D: rows in several groups, each row roughly a mix of its group's directions (some rows in no group):
D (98 x 10):
124, 95, 324, -370, 14, 276, 75, 78, -19, 124
-82, 119, 238, -28, 18, 327, 217, -43, -91, -356
86, -132, 5, -202, -343, -149, 340, 173, -30, -138
60, 118, 79, -285, 165, -359, 90, 67, -100, -294
-58, -70, -341, 153, 109, -89, -17, -94, -343, -277
-221, 119, 45, 104, -26, 234, -166, -428, 61, -159
-68, -255, -288, 36, -11, 39, 20, 333, -92, 309
76, 271, 61, -69, -185, -95, 308, 160, 25, -344
-37, -182, -113, 249, 304, -93, -182, -193, -145, 262
-134, 185, 206, -297, -135, -41, -27, -210, -225, -270
115, 307, 226, -104, -226, -126, 210, -3, -43, -297
167, -25, 320, 311, 36, 339, 113, -82, 11, 82
-130, 0, 120, -374, 251, 22, -19, -72, -100, -347
228, -190, 117, 29, 119, 62, 112, 260, -23, 411
-105, -348, -255, -167, 103, 73, 333, -5, 137, 10
-77, 8, 39, 201, -444, 124, 101, 41, 70, -305
-25, -290, 93, -73, 121, 321, -262, -130, 80, 249
-5, -267, -102, -111, 137, 53, 128, 406, -214, 168
-41, 155, 129, -439, 258, 42, -69, 211, -23, 131
22, 74, -283, -307, 62, -224, -106, 254, 108, 221
-91, 95, -146, 290, -81, -45, -312, -261, -102, -250
176, 112, 268, -261, 363, -29, -34, -199, -101, -58
-182, 33, -171, -2, -411, 48, -231, 191, -7, 214
164, -95, 96, -348, -189, -16, 167, -125, -205, 288
176, 97, 265, -256, -119, 12, 77, -239, -194, -282
74, -240, -310, 41, 162, 258, -243, 210, -113, 41
124, -173, 274, 24, -193, 186, 387, -157, -46, 32
-121, 148, 222, 1, -75, 71, -360, 61, 216, 308
-5, -102, 34, 95, 28, 285, 340, 294, 256, 28
-202, -36, -62, -9, -11, -96, 82, 100, -541, 78
-214, 81, -142, -28, 11, -363, -213, -151, -241, -197
232, -197, 134, 355, -81, 32, 176, -152, 42, 266
-239, 23, -226, 229, -299, 24, -214, 226, 136, 64
61, 226, 306, -225, -90, -62, 164, -41, -136, -335
143, -109, -140, 240, 170, 68, 263, 370, 141, 38
-118, -9, -201, -86, -304, 22, 148, 4, 90, -431
-184, 320, 174, 43, -88, -376, -56, -172, -59, -128
-66, 28, -157, -237, -247, 156, 103, 99, 110, -408
-57, 144, 67, 47, -249, 184, 221, -129, 324, -271
30, 28, 349, 216, 256, 20, -97, -334, 4, -115
268, -121, 111, 169, 314, 44, 236, 278, 99, 9
9, -221, 2, 23, 224, 206, 278, -172, 250, 242
-142, 235, -315, 102, -216, -34, 173, 93, 184, -256
-168, -102, -58, -404, 331, -117, 64, -138, -59, 125
-212, -48, -271, -86, 371, -209, -139, -89, 23, -183
-72, -35, -7, 173, -116, -401, -2, -344, -195, -64
388, 21, 97, 141, 99, -86, -405, -54, 70, -19
190, 32, 165, 237, -235, 195, 284, 226, -79, 136
266, -153, 105, -104, 225, 242, -95, 73, -88, 351
24, -94, 165, 123, -417, -7, 218, 10, 298, 89
224, -10, 278, -1, 370, -17, -45, -174, 227, -150
-35, -68, -330, -88, -244, -71, 140, 337, 166, 151
227, -31, 87, -215, -216, -115, 355, -111, -20, -257
-314, 82, 19, -45, -55, 157, 126, -46, -419, -204
7, -2, 211, 308, 126, 144, 172, -14, 247, -321
-186, 208, -130, 191, -438, 137, 127, -32, -104, -32
-3, -111, 209, 325, 201, 48, 7, -374, -147, -66
62, 89, 65, -431, 17, -168, 96, 165, 60, -316
-158, -160, -234, 167, -207, -363, 143, -9, -98, -179
142, 61, 121, 130, 180, 109, -336, -340, -149, 143
-75, 68, -197, 143, 354, -7, -151, -20, -195, -338
-74, -151, 314, -220, 84, 354, -33, -70, -237, -25
15, 61, -148, 95, -355, -12, -152, -3, -113, -416
20, -39, -209, -58, 59, 229, 308, 315, -37, -265
63, -22, -28, -451, 206, 68, -230, 58, -240, 29
-186, 84, -70, 275, -126, 245, -88, 186, 40, -359
-29, 20, -185, -225, -243, 269, 132, 318, -154, -99
108, 11, 34, 146, 272, 89, -390, -138, -182, 224
-244, 273, -62, -60, -159, 29, 150, -76, -120, -400
100, -155, 5, 112, 347, 230, -94, -11, 35, 375
85, -221, -157, -157, 30, 38, 324, 132, -59, 370
-116, -9, 1, -364, 146, 135, 110, 134, 63, -389
-65, 277, 34, 162, -278, -137, -197, -96, -75, -336
-70, -80, -351, 275, -77, -310, 4, -69, -11, -230
81, 190, 113, -221, 447, 81, -134, 15, -90, -183
51, 172, 42, -387, -284, -79, -112, 198, 170, 137
242, -53, 202, -273, 159, -3, 356, 30, 176, 97
145, 285, 250, -69, -12, 312, -221, -209, 71, -78
-26, 187, -105, -139, -118, -134, 300, 283, -40, -317
-89, 164, 287, 99, 43, 224, 142, -222, -208, -281
117, 59, 19, -415, -211, -7, 126, 237, 154, 201
108, -115, 38, 234, 361, -134, 234, -189, 97, -203
164, -73, -98, -124, 334, -210, -45, 102, 360, -124
161, 13, 188, 84, 147, -216, 245, 197, -367, 23
25, -67, 24, -314, -99, -30, 360, 73, 321, 134
-173, 219, 137, -94, 32, 26, 142, -144, -214, -421
59, -25, 413, 18, -99, 302, -67, -228, -162, 109
-13, -228, -278, 262, 234, 138, -159, 199, -21, 183
-99, -201, -251, 291, -134, -338, 36, 116, -154, -45
0, 130, 247, 35, 4, 266, -24, -104, -153, -431
149, 131, 280, -290, -154, -235, -134, -258, 11, 76
-56, -92, -130, -73, 99, 225, 176, 428, 239, 71
178, 87, 260, -164, 191, 95, -203, -306, -140, 193
23, -119, -375, -145, -67, -204, 143, 230, 73, 264
116, 6, 251, -106, -209, -120, 402, 191, 109, 122
-218, 65, -228, -361, 59, 120, -47, 156, 64, -296
-95, 226, -40, -190, -185, 185, 24, 212, 184, -353
126, -77, 256, 266, 284, 101, -131, -299, 33, 117
one row of each group, then the others: which group is each in?
-110, 60, 19, -533, 214, 96, 11, -99, 25, -66 : <74>
-37, 42, 141, 275, 396, 104, -56, -137, -2, -287 : <83>
-102, 52, 142, -468, 47, -29, -110, -135, -27, -290 : <114>

1, 108, 65, -131, 238, 72, -46, 313, 362, 210 : <83>
92, -270, -119, -153, -214, 0, 341, 296, 25, -35 : <74>
-22, 106, 90, -317, -302, -239, 168, 42, -85, -255 : <74>
-289, 72, -127, 241, 29, 53, 202, 89, 384, -90 : <74>
17, 120, -336, 262, -266, -212, 38, 100, 155, 152 : <114>
-10, 25, -281, 31, 165, -246, 23, 275, 355, 7 : <83>
204, -244, 90, 80, 358, 29, -166, -41, 229, 210 : <114>
20, 124, 125, -383, -27, 92, -246, -2, -191, 293 : <83>
107, 138, 322, 246, -157, 30, 245, -130, 244, 117 : <74>
